One turn moves each row of this set onto another row. After a few examples, where does it send each row asked below?
Q: -2 -13 -38 -11 13 -15 -8 6 1 -22 -24 10 1 16 -2
M: 6 -23 -29 -14 -5 3 6 17 -5 -21 8 21 -7 17 -17
G: -7 12 -28 -5 34 -9 -6 11 -31 9 -24 22 -3 9 -9
T: -4 -1 -59 11 6 7 -22 19 1 -30 -15 16 -11 9 -13
S: -9 19 -43 11 28 6 -18 27 -33 9 -7 28 1 8 -22
W: -12 -13 -63 -4 17 -12 -25 11 -7 0 -1 23 0 17 -9
J: 1 -25 -41 -13 -4 5 -2 17 -9 -14 16 35 -8 18 -23
K: -2 23 -26 14 26 11 -6 27 -27 -13 -26 19 -4 4 -19
B: -1 22 -31 10 25 10 -6 19 -26 -11 -32 20 -11 2 -14
R: -6 13 -23 -5 32 -8 -4 18 -32 7 -20 19 7 11 -14
U: 3 0 -23 29 31 1 -3 35 -11 -12 -6 17 -19 7 -3
N: -10 18 -48 10 29 6 -19 20 -32 10 -13 29 -9 7 -19
E: 2 -22 -37 -6 -7 12 0 21 -7 -24 11 33 -12 16 -23
Y: 1 -9 -19 14 39 -17 -1 27 -16 5 -3 17 -11 12 1
C: 2 -25 -30 -14 -3 2 5 16 -9 -21 8 31 -8 19 -20
Z: 1 -24 -41 -14 -5 3 -1 19 -8 -9 21 29 -5 19 -19
X: 4 -18 -43 -4 -9 13 -2 25 -4 -22 13 27 -11 14 -23
V: -1 -4 -37 26 35 -5 -11 35 -16 6 7 24 -16 11 -5

C turns into -> E
X turns into -> Z
K turns into -> S
Where do these go?
G turns into -> B
V turns into -> Y
T turns into -> W

One turn moves each row of this set onto another row. After a few examples, where does it send each row asked below?
boku: 8 7 -30 17 1 -22 9 1 -18 8 -27 10 -3 18 -13 -3 2 -15 10 0 -33 18 -3 -3 9 -29 21 9 -23 -7 14 21 -13 11 14 -3 -8
tosav: 33 27 2 31 14 -29 -14 6 -7 11 -3 -7 -9 -4 -3 16 -2 -14 4 -21 -31 13 7 -17 -2 -12 -7 18 -5 -6 -11 13 9 -13 9 -2 -5
tirok: -4 27 -12 26 -21 -13 24 -2 -28 9 -2 -25 9 9 9 34 -22 -18 -4 6 -44 -1 17 -5 -3 -38 -1 -22 -25 -10 -21 2 13 -23 14 7 0
bapuv: 9 -9 -9 34 -2 -4 -14 0 -12 4 -27 -26 5 4 -11 5 -9 -5 20 -15 -7 20 -3 21 -8 -42 5 9 -21 -8 -14 0 -5 -1 19 9 4
zisi: 5 25 -4 19 8 7 2 10 -12 11 -16 -22 -5 8 -7 9 -25 -14 18 -14 -38 15 9 -15 0 -27 4 2 -10 -43 -3 0 6 -15 6 4 8
mub: 9 13 -19 28 8 2 23 3 -6 5 -19 -11 -28 2 7 5 -46 -8 4 -17 -27 19 1 42 3 -24 9 -2 -33 -16 -5 28 2 -19 7 0 4
Teni: 14 43 -19 33 -7 -34 19 -4 -15 13 -14 2 -13 3 -16 14 -40 -10 9 -12 -26 14 1 -18 0 -49 3 5 -34 10 -2 32 0 -13 18 -3 -5
nevud: 23 19 -12 18 13 -13 15 1 -16 -3 -12 1 -16 -1 -1 13 -39 -17 1 -16 -28 -3 10 31 1 -14 -2 -18 -31 3 -21 33 -13 -24 26 -9 13
buv: 25 28 -16 18 -8 -15 26 9 -28 18 -25 -6 14 -5 19 47 -23 8 0 -24 -32 8 7 2 -14 -16 6 9 -28 -4 1 4 14 -30 16 7 -9
ziv: 23 18 -8 14 -14 -36 -5 -12 -8 12 -18 -15 8 5 -9 11 -23 -25 16 -14 -11 17 5 20 -10 -29 3 0 -9 3 -6 -16 0 10 19 5 11
suti: 17 17 6 30 -5 -34 16 -13 -24 14 -22 3 7 20 1 18 -17 -7 2 -2 -24 2 -14 -10 22 -27 -3 3 -37 -1 -2 14 -7 2 31 -4 -10
Tep: 23 27 -16 16 -2 -9 -6 12 -25 7 -32 -2 1 8 3 37 -8 -15 -2 -21 -40 7 18 -7 -7 4 22 10 -30 -9 -7 -8 10 -13 15 -3 0
vavub: 7 17 -39 29 -7 -26 10 16 5 -4 10 -9 -4 -9 -4 16 17 -21 3 -16 -37 22 17 1 -14 -24 12 -1 -10 8 1 30 4 -19 -4 -1 -2
vufas: 2 15 -32 34 -18 -35 7 0 -18 13 -15 -42 -3 -13 -8 15 -14 -18 23 -2 -4 20 6 18 -21 -42 -16 0 -24 6 -16 14 -3 -13 24 -7 8
siv: 5 4 -19 23 -17 -15 20 11 -16 -26 -8 -24 -3 9 -5 -1 3 -13 4 -24 -31 6 14 0 12 -12 -6 -17 -34 -25 -28 4 -3 -22 30 -7 3
Mifub: 8 9 -16 31 -7 -6 -6 37 -10 1 -23 -15 -7 -3 -3 23 3 -11 16 -11 -33 20 -1 -4 -1 17 6 8 -37 -21 -5 2 2 -17 12 -7 -1
mulo: 13 22 -26 10 -9 -19 33 15 -15 -9 -29 -7 1 12 -6 22 -15 -8 -11 -24 -24 22 -2 -4 -4 -18 -13 -11 -15 -5 -5 -25 0 -2 4 3 -11
pesil: 2 14 -23 25 -25 -8 18 28 -7 3 8 -22 -5 -18 3 17 -3 -7 21 -13 -41 22 11 7 0 -4 17 -2 -47 -18 4 20 7 -32 11 -7 10
lotak: -11 7 -24 39 -4 -21 6 16 7 0 -16 -13 6 6 -12 17 -15 -23 23 5 -40 9 -5 -4 19 -31 9 5 -21 -9 -13 41 -14 -1 25 -2 -11
golir: 1 24 -35 22 -9 -17 33 22 -21 6 -2 -16 -4 -4 -7 1 -11 -3 19 -9 -24 10 4 -6 -29 -26 -16 -12 -12 -19 9 17 -9 -36 7 -1 -5
sopeg: -13 14 -13 18 9 1 16 -1 -19 5 -21 -5 -25 -6 8 13 -23 -31 -1 12 -43 -1 12 21 -3 -15 7 -4 -34 18 -1 10 -7 -5 5 0 1
bomi: 5 20 -11 46 -4 -31 17 9 8 14 -1 -30 11 -10 18 50 -11 -14 1 -13 -25 19 0 -3 2 -28 -13 0 -18 -4 -15 28 18 -22 7 5 -4
lodu: 11 -10 -7 38 -2 -20 9 -2 -13 5 -4 -21 6 10 20 16 32 -9 3 -12 -27 14 1 4 7 -8 3 6 -30 -18 -1 21 6 -20 9 -3 1
tela: 6 16 -4 32 -21 -16 19 -19 -16 9 -8 -29 4 4 -5 21 -22 -7 17 -13 -17 10 1 18 -17 -48 0 7 -30 28 -5 -9 -5 -12 7 -2 4
Zelav: -3 14 -19 23 1 -19 21 12 5 2 -22 -13 -23 -7 10 11 -38 -29 0 0 -30 13 -1 37 10 0 -6 -4 -24 -4 -7 7 -2 4 13 0 -6
buton: -8 17 -37 35 -16 -35 42 0 4 -1 -20 -15 1 10 -1 19 -19 -15 12 -18 -17 21 -7 1 11 -37 5 -3 -47 -5 3 38 -7 -11 22 -9 1
Bidis: 22 26 -18 25 0 -24 26 -13 -9 2 -11 -11 -4 6 10 30 2 -6 -16 -44 -20 29 10 -5 -1 -30 8 8 -35 5 4 6 19 -15 -2 -4 8
Butig: -1 8 -22 25 -6 -12 2 -1 0 -3 -2 -31 12 -2 -16 8 -2 -20 26 -24 -12 5 15 21 -12 -32 8 -4 -24 5 -4 11 -23 -8 29 -13 21
senu: 19 26 -29 21 -27 -30 28 26 -15 4 3 -13 3 -28 8 31 -22 1 6 -18 -38 17 14 9 -5 -16 2 -4 -32 -1 -14 19 15 -35 23 4 -8
lib: 9 8 -18 17 19 -16 21 3 -36 14 -35 -3 -19 -5 12 17 -20 -18 3 6 -18 3 -1 22 -12 -12 -17 -12 -35 4 -4 26 -10 -20 17 -3 6

Teni turns into -> suti
sopeg turns into -> Zelav
tela turns into -> ziv
Where do these go?
senu turns into -> buv
siv turns into -> golir
lodu turns into -> vavub

One turn moves each row of this set onto another row. After a few examples, where does it send each row asked below?
ket: -14 16 -6 15 24 -1 13 0 -2 1 -25 -22 -4 24 8 -15 8 3 8 6 -13
lum: -3 9 -7 4 11 -29 3 10 -4 26 -22 7 18 15 8 -13 -4 -12 -9 15 -7
fotop: -15 23 3 -21 -10 0 -7 1 -14 -1 -13 -10 17 28 -6 17 18 30 -15 3 3
Nanos: -2 -6 0 -22 15 3 29 5 2 13 -22 -1 11 20 -8 -5 19 3 12 15 -25
fuzun: -4 10 -2 -18 6 -31 17 -9 -5 -17 -13 -20 -13 21 -27 7 -7 16 -7 4 -33
Puvo: -17 16 0 9 20 2 13 -6 2 1 -23 -20 -5 26 9 -14 18 5 5 3 -12
Tig: -13 25 3 -20 -6 2 -8 -3 -19 4 -13 -13 21 29 -10 12 17 28 -10 -2 -1
ruv: 6 18 -5 0 31 -8 3 0 -11 8 -7 -10 2 -7 -2 4 12 -18 -1 34 -9
gepak: -15 20 5 -19 -6 6 -11 -4 -12 -5 -14 -10 15 27 -15 19 19 30 -11 3 0
Sas: -6 11 -8 4 8 -28 1 12 -2 25 -26 9 19 16 4 -8 -2 -9 -10 17 0
gusef: -4 2 7 -16 3 -27 20 -6 2 -21 -13 -18 -12 17 -24 8 -3 17 -8 8 -32
bomav: -16 14 -5 11 19 8 10 3 5 1 -24 -20 -10 21 10 -11 13 6 6 2 -12
tozek: -9 10 -7 -15 10 -24 -3 -5 -3 1 6 -13 18 22 -40 6 2 18 -20 23 1
lasom: -10 6 -3 -18 5 -23 2 -1 3 -5 7 -10 15 22 -36 13 4 21 -18 27 4
fasez: -7 8 -7 1 5 -24 -1 9 6 26 -15 10 14 14 4 -10 -1 -13 -15 17 1
Fut: 6 18 -4 -5 27 -9 -1 1 -4 5 -5 -6 -1 -13 -1 7 8 -20 -2 30 -10
vebe: -1 34 11 -15 -17 -20 -1 -1 -15 0 -12 -2 0 -6 -4 23 -1 17 -15 0 -16
lemad: 0 -7 -2 -21 18 -3 29 8 -5 13 -25 -2 18 19 -6 -1 20 3 12 17 -20
Bitu: 1 -7 -3 -26 19 -2 22 10 -4 9 -27 -5 12 20 -5 -5 22 5 13 10 -28
moti: -7 10 5 -21 1 -32 21 -4 1 -19 -13 -16 -10 20 -20 13 -5 18 -10 1 -27
Nole: -15 8 -6 -14 6 -29 -4 3 1 -5 5 -13 9 20 -38 12 0 19 -20 24 3
batar: -13 16 -5 18 21 0 11 -1 2 -1 -33 -17 -7 23 9 -8 12 3 6 3 -12
Mup: 1 38 7 -14 -15 -22 -2 -1 -21 3 -14 -9 -4 -1 -4 17 -6 12 -14 -2 -22
tezo: -1 36 7 -14 -13 -20 -3 3 -11 -6 -18 -4 -7 -1 -2 20 -5 17 -16 -5 -17
Sagaz: -19 19 7 -19 -8 5 -8 2 -18 1 -19 -13 17 26 -10 11 18 30 -12 1 0
dil: 1 34 14 -9 -13 -21 -4 4 -16 -1 -17 -5 -8 -7 -4 18 -5 10 -15 1 -18
kon: 5 -1 -2 -19 18 2 26 6 -8 16 -27 -1 18 20 -5 -4 21 3 13 16 -24
bigev: 8 19 -3 -5 23 -13 3 5 -11 12 -2 -13 0 -14 0 6 13 -17 -4 30 -11
der: -8 10 -6 3 10 -28 -3 10 6 25 -19 12 18 8 0 -14 -4 -7 -12 19 -3
fet: 9 16 -3 0 29 -11 4 -1 -11 4 -6 -11 2 -12 -2 9 12 -17 0 31 -10
Nog: -14 3 0 -14 6 -24 -1 1 -2 -1 4 -13 18 18 -35 9 2 18 -25 29 5
Boge: -4 11 4 -17 5 -29 17 -6 5 -23 -12 -14 -13 14 -25 12 -4 19 -7 7 -28

fet turns into -> batar
Boge turns into -> tezo
Sagaz turns into -> Nog
Where do these go?
Fut turns into -> bomav
gepak turns into -> Nole
ket turns into -> lum
Puvo turns into -> der
tozek turns into -> fuzun

